Here are some points, one per row:
[-0.14 -0.71 -1.06  0.63 -2.58 -0.54  0.5   0.54 -1.69 -1.13 -0.81  0.71
  0.7   1.16  0.14  0.54  1.24  1.54 -0.45  1.53 -0.01 -2.3   1.05  0.36]
[ 1.54  0.03  1.5  -2.09 -0.29  0.52  1.25  2.06  0.46  0.13  0.18  1.09
 -0.05  1.09  0.2   1.84 -0.97  0.62  1.17  0.17  0.43 -1.04  0.49  1.46]
[-0.64 -0.39  1.26 -1.43  0.28  0.99  0.14 -0.27  0.64  0.45 -0.01  0.53
  0.54  0.38 -0.32  0.8   0.85 -1.18  0.73  1.74  0.53 -1.19  0.04  0.9 ]
[-0.24  0.67 -0.88  0.82  0.86  0.95 -1.71 -0.03 -0.43  1.21 -0.48  0.07
 -0.93 -0.91  0.29 -0.47 -0.61 -0.5   0.83 -0.18 -0.95  0.54  0.95 -1.2 ]
[-0.79 -0.7   0.85 -0.3   0.74  0.33  1.06 -0.32 -0.92 -0.82 -0.15  1.48
 -0.15 -1.43  1.51  0.74  0.95 -0.69  0.62 -0.77 -0.37 -1.8  -0.71  0.27]
[ 1.14  0.46  0.76 -1.13 -0.79 -0.98  0.34  0.02  3.09  1.59 -0.38 -0.58
  1.59 -1.23 -2.95  1.19  0.05 -0.08  0.76 -0.22 -0.29 -0.2   1.25  0.01]
[ 0.7  -0.54  2.13 -0.32 -0.09 -0.78 -0.58  1.67 -0.34 -0.1   1.11 -0.64
  0.12  0.01  0.69  0.24  1.19 -0.47 -1.05 -0.34 -0.44 -0.93  1.01  1.19]
[-0.44  0.09  0.48 -0.34  0.1   0.33  1.93 -1.63 -1.45  1.62  0.15 -0.26
 -0.9   0.58 -0.92  0.3  -1.12  0.47 -1.22 -1.78 -1.77  1.61 -1.57 -1.58]
[ 0.5   1.17 -0.01  1.1   0.84  1.72 -1.55  1.02 -0.1   0.74 -1.63 -1.61
 -0.02  1.17 -0.04 -1.9   0.35  0.4  -0.12  0.03  0.84  0.88  0.39 -1.05]
[ 1.98  0.   -1.52 -1.34 -1.45 -1.02 -1.87 -0.11  0.95  0.23 -0.76 -0.94
  1.28 -0.05 -1.38  0.18  0.53  0.57  0.98  1.45 -1.4  -0.59 -0.13 -0.04]
[-1.39 -0.8  -0.47  0.68 -0.67  1.18 -1.19 -1.02 -0.28 -0.16  1.01  2.46
 -0.37 -1.09  0.11  0.47 -0.04  0.41 -1.9   0.03  1.47  0.27 -0.1   0.43]
[ 1.13  0.45 -2.27  1.12  0.18  1.24  0.35  1.2   0.8  -0.12 -0.76  0.29
 -1.02  0.55 -0.95 -0.64 -1.1  -1.44 -0.57 -1.72  0.39  1.38  0.53 -1.03]
[-0.11  0.14  0.43 -1.07 -0.63 -1.13 -0.19  0.69  0.55  0.18  1.45  0.06
 -0.59 -0.07 -1.45  0.51  1.22  0.28 -1.34  0.58 -1.29 -1.36  0.98  0.21]
[ 0.59 -0.69 -0.78 -1.    0.3  -0.33 -1.36  0.94  1.49  0.85 -2.    0.39
  0.61  1.51  1.74 -2.36  0.54  1.47  0.18 -0.02 -1.08 -0.95 -0.26 -1.43]
[ 0.17 -1.09  0.74 -0.43 -1.5   1.17 -0.09 -0.47  0.22 -0.62  0.39 -1.47
 -0.08  1.46  0.31  0.56 -1.02  0.08  0.06  0.52  0.58 -1.43  0.14 -0.69]
[ 0.2   1.41 -1.07  0.04 -0.8  -1.34  0.56 -0.51 -0.24  0.33 -0.81  0.14
 -0.11  0.91  0.64 -0.25 -1.08  0.26 -1.46 -1.93  0.24  0.35 -0.27 -1.73]
[ 0.09 -0.83  0.95  1.26  1.51  0.18 -0.35 -0.15  1.86 -1.71 -0.81 -0.17
 -1.12 -0.27 -0.8  -0.06  1.42 -2.34 -0.35 -0.84  1.39 -1.16 -1.75  0.53]
[-0.95 -1.48 -1.36  1.09 -0.36 -1.34 -0.14  0.09 -2.08  0.53 -0.85 -0.12
  0.21 -0.93  1.14 -0.93  1.51  0.59 -0.38  0.42  1.01 -0.1   2.55  0.22]
[ 0.74 -0.16  0.08  0.29 -1.08  0.64  1.7   0.46 -0.84 -0.19 -0.77 -0.76
 -0.33 -2.25  1.66  0.67 -2.13 -0.55  0.16 -0.17  1.17  2.14  0.57 -1.48]
[ 1.81 -0.48  0.67  1.18  0.16 -0.07 -0.24 -1.7   0.09  0.16  0.35  1.23
 -0.97 -1.15 -0.8   1.63 -0.69 -2.22  0.16  0.41  1.04  0.65 -0.52  0.59]
[-1.88 -1.63 -0.44 -0.81 -1.59 -0.54 -0.19 -0.29 -0.9   1.1   0.72  1.4
  2.15  1.61  2.06 -0.99  0.53  1.53 -0.3   0.11  0.91  0.99  1.01 -0.55]
[-1.14  1.38 -1.71  2.32 -1.14 -0.4  -0.35  0.24 -0.17  0.92 -0.38 -0.17
  0.91 -0.42  0.86 -0.02  1.53  0.64 -0.35  2.02  0.25 -1.18 -0.38  0.43]
[-0.45 -0.24  2.13 -0.73  0.9   0.44 -1.51  1.2  -0.9   0.25  0.81 -0.58
  0.66 -0.66  0.06 -0.27 -0.23  0.84  1.05 -0.97  1.39  0.35 -1.43  1.87]
[-0.23 -0.63 -1.28  0.78  0.83 -0.38  1.01 -1.72 -0.6  -0.32  1.89  0.01
 -2.2  -0.54  0.47 -1.54 -0.26  1.26 -0.67  0.12 -1.33 -1.22 -0.59 -0.07]
[ 1.11  1.01 -0.94  1.14  0.76 -0.84  0.86  0.31 -0.19 -0.46 -0.19 -0.86
 -0.42 -1.34 -0.32 -0.18 -1.13  0.93 -1.24  1.3  -0.38  2.56 -0.31  0.05]
[-0.47  1.48  1.12 -2.02  1.07 -0.2   1.74  0.49 -1.04 -0.53  0.45  0.6
  0.75 -0.89 -2.13  2.25 -0.98 -2.62 -0.03  0.51  1.4  -0.99 -1.48 -0.27]
[-0.37  0.63  1.39 -0.43 -0.14  0.61 -0.58 -0.66  0.4  -1.19  0.44 -0.18
 -1.14 -0.63  0.31 -2.64  0.57 -1.13  1.13 -0.01 -0.14  0.08  0.17  0.2 ]
[-1.19  0.64 -0.29  1.7   1.34  0.17  0.16 -0.3   0.79 -0.79 -2.12 -0.85
 -0.89 -0.41  1.57  0.67 -1.07 -0.06  0.58  1.35 -1.01  2.17 -0.88 -0.22]
[ 0.   -0.8  -1.28  0.55  0.24  0.67  0.52 -0.32 -1.41 -0.36  1.7   0.54
  0.09  0.87  0.53 -1.74  0.06 -0.61 -0.25  0.29  0.04  0.76 -0.5   1.42]
[ 1.17 -0.02 -1.43  1.07 -1.06  0.8   1.35 -1.71  1.29  0.01 -1.48 -0.19
  0.41 -0.98 -0.06 -0.7   1.11  0.01  0.06 -1.08  0.35  1.72  0.12 -1.02]
[-2.3   0.25  0.61 -1.37  0.61 -0.47 -1.19  0.83 -0.15  0.08 -0.39  1.09
 -0.49  0.07  0.33 -0.22 -0.7  -1.44  0.69 -0.98  0.04  1.47  0.16  3.03]
[ 0.68  1.51  1.21 -1.77  0.63  0.3  -0.05 -1.36  0.84  0.07 -0.22 -1.85
  0.07  0.58 -0.67  2.41 -0.86  1.41  0.24 -0.64  0.4  -0.53  0.28  0.23]
[ 0.72  0.01  1.27 -0.64  1.05  0.02  0.02 -0.93  1.27 -0.02  1.78 -0.28
  1.85  1.65 -2.87  0.62 -0.56  0.55  1.81 -0.88 -2.44 -1.92  0.61  0.07]
[-1.57 -0.16 -0.79  1.43  1.77 -1.88 -0.36  1.76 -0.99 -1.94  2.57 -0.56
 -0.16  1.64  1.04 -0.7   0.92  1.47  0.47 -0.08 -0.95  0.98 -1.43 -1.12]
There is one direction along which these points spread out most. Take the direction at right angles to it along which they spread out most. Go by this last direction. Where along it does each point below lie, from 0 to 99? 50 is the average, and the first point above lies past it. One standard deviation of the points above along it is 16.
[-0.23 -0.63 -1.28  0.78  0.83 -0.38  1.01 -1.72 -0.6  -0.32  1.89  0.01
 -2.2  -0.54  0.47 -1.54 -0.26  1.26 -0.67  0.12 -1.33 -1.22 -0.59 -0.07] 53
[-1.39 -0.8  -0.47  0.68 -0.67  1.18 -1.19 -1.02 -0.28 -0.16  1.01  2.46
 -0.37 -1.09  0.11  0.47 -0.04  0.41 -1.9   0.03  1.47  0.27 -0.1   0.43] 51
[-0.11  0.14  0.43 -1.07 -0.63 -1.13 -0.19  0.69  0.55  0.18  1.45  0.06
 -0.59 -0.07 -1.45  0.51  1.22  0.28 -1.34  0.58 -1.29 -1.36  0.98  0.21] 67
[ 0.74 -0.16  0.08  0.29 -1.08  0.64  1.7   0.46 -0.84 -0.19 -0.77 -0.76
 -0.33 -2.25  1.66  0.67 -2.13 -0.55  0.16 -0.17  1.17  2.14  0.57 -1.48] 22
[ 0.7  -0.54  2.13 -0.32 -0.09 -0.78 -0.58  1.67 -0.34 -0.1   1.11 -0.64
  0.12  0.01  0.69  0.24  1.19 -0.47 -1.05 -0.34 -0.44 -0.93  1.01  1.19] 66
[-0.95 -1.48 -1.36  1.09 -0.36 -1.34 -0.14  0.09 -2.08  0.53 -0.85 -0.12
  0.21 -0.93  1.14 -0.93  1.51  0.59 -0.38  0.42  1.01 -0.1   2.55  0.22] 68
[-0.14 -0.71 -1.06  0.63 -2.58 -0.54  0.5   0.54 -1.69 -1.13 -0.81  0.71
  0.7   1.16  0.14  0.54  1.24  1.54 -0.45  1.53 -0.01 -2.3   1.05  0.36] 83
[-0.44  0.09  0.48 -0.34  0.1   0.33  1.93 -1.63 -1.45  1.62  0.15 -0.26
 -0.9   0.58 -0.92  0.3  -1.12  0.47 -1.22 -1.78 -1.77  1.61 -1.57 -1.58] 29
[ 1.81 -0.48  0.67  1.18  0.16 -0.07 -0.24 -1.7   0.09  0.16  0.35  1.23
 -0.97 -1.15 -0.8   1.63 -0.69 -2.22  0.16  0.41  1.04  0.65 -0.52  0.59] 27
[ 0.09 -0.83  0.95  1.26  1.51  0.18 -0.35 -0.15  1.86 -1.71 -0.81 -0.17
 -1.12 -0.27 -0.8  -0.06  1.42 -2.34 -0.35 -0.84  1.39 -1.16 -1.75  0.53] 37
